In the rows, 128 means zero.
One turn moves each row of this set onto another row. After a few examples, where does it send each row asked below?
Mive: [150 128 118 157 135 118 141 151 122  85 110 131 143 145 136 106 101 130
 149 133 153 118 180  80 110 158]
nadag: [109 137 107 122 169  96 156 127  93 115 117 119 112 121 111 133 156 136
 126 121 128 139  95 154 130 129]
guvuf: [135 125 123 118 117 128 124 138 107 129  98 161 153 139 113 117 102 139
 110 148  94 121  94 145 160 122]
bufi: [ 88 133 135  96 141 132 128 109 116  97 108 106 135 163 142 128 119  66
 161 141 131 122 117 100 126 138]
bom: [114 145 106  77 107 115 122 108 118 110 126 144  85 122 106 106 130 140
 135 133 126 149 143 144 125 116]
zadud: [136 136 118 124 116 125 147 137 108 149 113 148 138 148 114 111 112 144
 108 144 100 115  97 166 156 135]
Nime: [129 121 133 125 117 136 124 132 118 140 104 162 140 135 123 134 106 155
  92 142 125 110 101 143 155 123]
dis: [113 159 120 131 128 153 110 125 116  97 147 103 118 141 177 100  89  92
 140 148 112  93 123 106 122 136]
Varum: [143 117 122 104 144 111 121 162 123  84 101 134 148 121  91  80 144 137
 110 119 134 102 155  99 130 154]
tez: [129 150 135 133 161 108 156 129  92 126 113 119 114 119 107 162 145 143
 130 132 129 140 107 144 122 118]
tores: [149 129 114 160 132 115 139 162 120  88 123 116 131 155 119 109 102 135
 159 121 158 114 167  98 135 165]
Bive: [146 132 115 155 127 104 142 173 142  99 103 132 126 156 121 117  93 115
 151 143 157 119 171 111 112 160]
Dokan: [129 126 130 148 109  98 135 156 142 107 133 119 102  98 114 107 106 133
 116 117 165 106 150 118  87 128]
pog: [155 117 112 164 150 106 149 156 139  97 143 147 103 130 153 120 135 130
 135 128 130 125 154 114 101 180]
guvaf: [112 137 101  83 123 105 129  97 105 114 118 134  84 116 123 112  98 135
 135 134 107 150 130 143 112 108]
tob: [ 97 127 102 122 102 128 116 123 138 109 123 125 142 159 170 131 132  85
 142 129  90 140 107  94 111 155]
Sadaz: [ 91 125 119 124 154 138 121 112 126 112 114 125 138 159 132 136 107  54
 157 114 122 124 118 104 139 142]
rofa: [144 131 107 157 149 114 163 160 128  86 120 153  92 138 157 115 130 126
 125 135 127 124 161  84 125 165]
zot: [126 170 124 142 127 146 103 131 128  93 142 117 145 122 182 113 103 106
 121 149 102  94 115 100 133 136]
vov: [119 116 132 158 103 115 153 132 121 116 133 120 103 112 124 106 109 129
  97 113 156  92 156  95  93 144]
Gipez: [116 157 104 115 120  93 124 164 111 104 123 103 137 142 103 152 144 165
 130 138 108 139 118 147 128 128]
Nad: [132 132 124 126 131 134 130 120  98 140 112 159 146 145 114 134 111 132
 100 145 117 110  85 150 135 107]
gerop: [ 89 131 140 116 138 130 118 104 123 114 105 119 146 143 151 134 112  69
 156 117 116 128 114  98 153 128]
pud: [136 146 120 104 131 133 115 122 162 145  99  85 143 109 145 109 132  73
 146 119 115 133 140 116 128 148]
Zir: [144 119 112 102 144 130 136 161 139  91 123 149 153 137  98  86 146 131
 110 125 139 102 162 100 111 162]
zapaz: [147 119 126 103 148 127 107 138 163 149 111 114 137 117 148 108 117  77
 149 127  88 124 140  96 138 152]
kat: [133 127 138 144 111 118 147 144 145 109 120 117  97  98 122 105 107 121
 120 121 143  87 137 108  65 127]
Vunu: [122 134 121 107 152 130 124 182 125  98 108 133 143 117 109  75 137 143
 111 125 122  91 147  89 135 166]
fabe: [127 137 116 122 115  97 144 147 105 111 104 113 145 133 106 140 129 177
 139 140 116 141 107 158 102 124]
tutev: [ 95 107 129 116 113 112 123 136 149 115 122 121 135 157 163 142 137  76
 127 135  84 122 105  98 129 143]
kudi: [143 132 123 107 145 110  98 131 152 160 120 109 140 111 131 101 127  71
 146 143  98 124 152 120 140 133]
Zibav: [149 122 105 167 145  95 146 150 143  89 132 147 106 131 135 109 128 106
 119 131 123 106 168 103 111 179]
vovik: [113 129 102  81 130 123 145 116 110 122 131 131 100 119 121 117 103 155
 144 133 116 159 138 143 123 100]
zapa: [ 92 135 111 105 115 120 109 116 152  95 119 121 142 149 169 130 133  75
 138 139  92 132 103 123 118 150]
vuf: [128 121 137 150 108 100 144 128 121  96 132 129 106 101 129 110 109 135
  96 128 149  87 135 104  75 135]
vika: [126 159 103 125 133 150 114 110 119 104 142 101 129 135 181 112 104 115
 121 160 107  93 121 101 129 116]
Sabus: [104 133  89  76 112 105 119 112 110 123 122 124 105 121 102 118 126 139
 129 132 109 160 131 128 131 112]
tute: [144 141 130 106 148 118  93 128 156 131 106  98 126 102 141 109 116  70
 151 118 109 130 157 117 130 142]
tino: [152 138 120 119 152 126 135 168 122  89 105 143 139 123 121  82 151 154
 103 120 145 100 139  98 133 165]
Nop: [116 134 111 126 116  92 137 155 111 115 119 109 159 140 110 143 135 163
 141 126 124 145  96 142 120 106]
Dup: [112 140 121 126 162  94 155 137  92 107 122 128 110 116  95 137 137 158
 129 118 107 132 109 149 145 122]
daloz: [100 171 122 129 140 149 113 137 135 104 158 115 143 130 177 116 113  96
 119 132 105  97 119 111 135 121]

Nad turns into dis
vika turns into kat
tutev turns into rofa
Now find these:
tute turns into Varum
zapa turns into Zibav
daloz turns into vov
Nop turns into tob

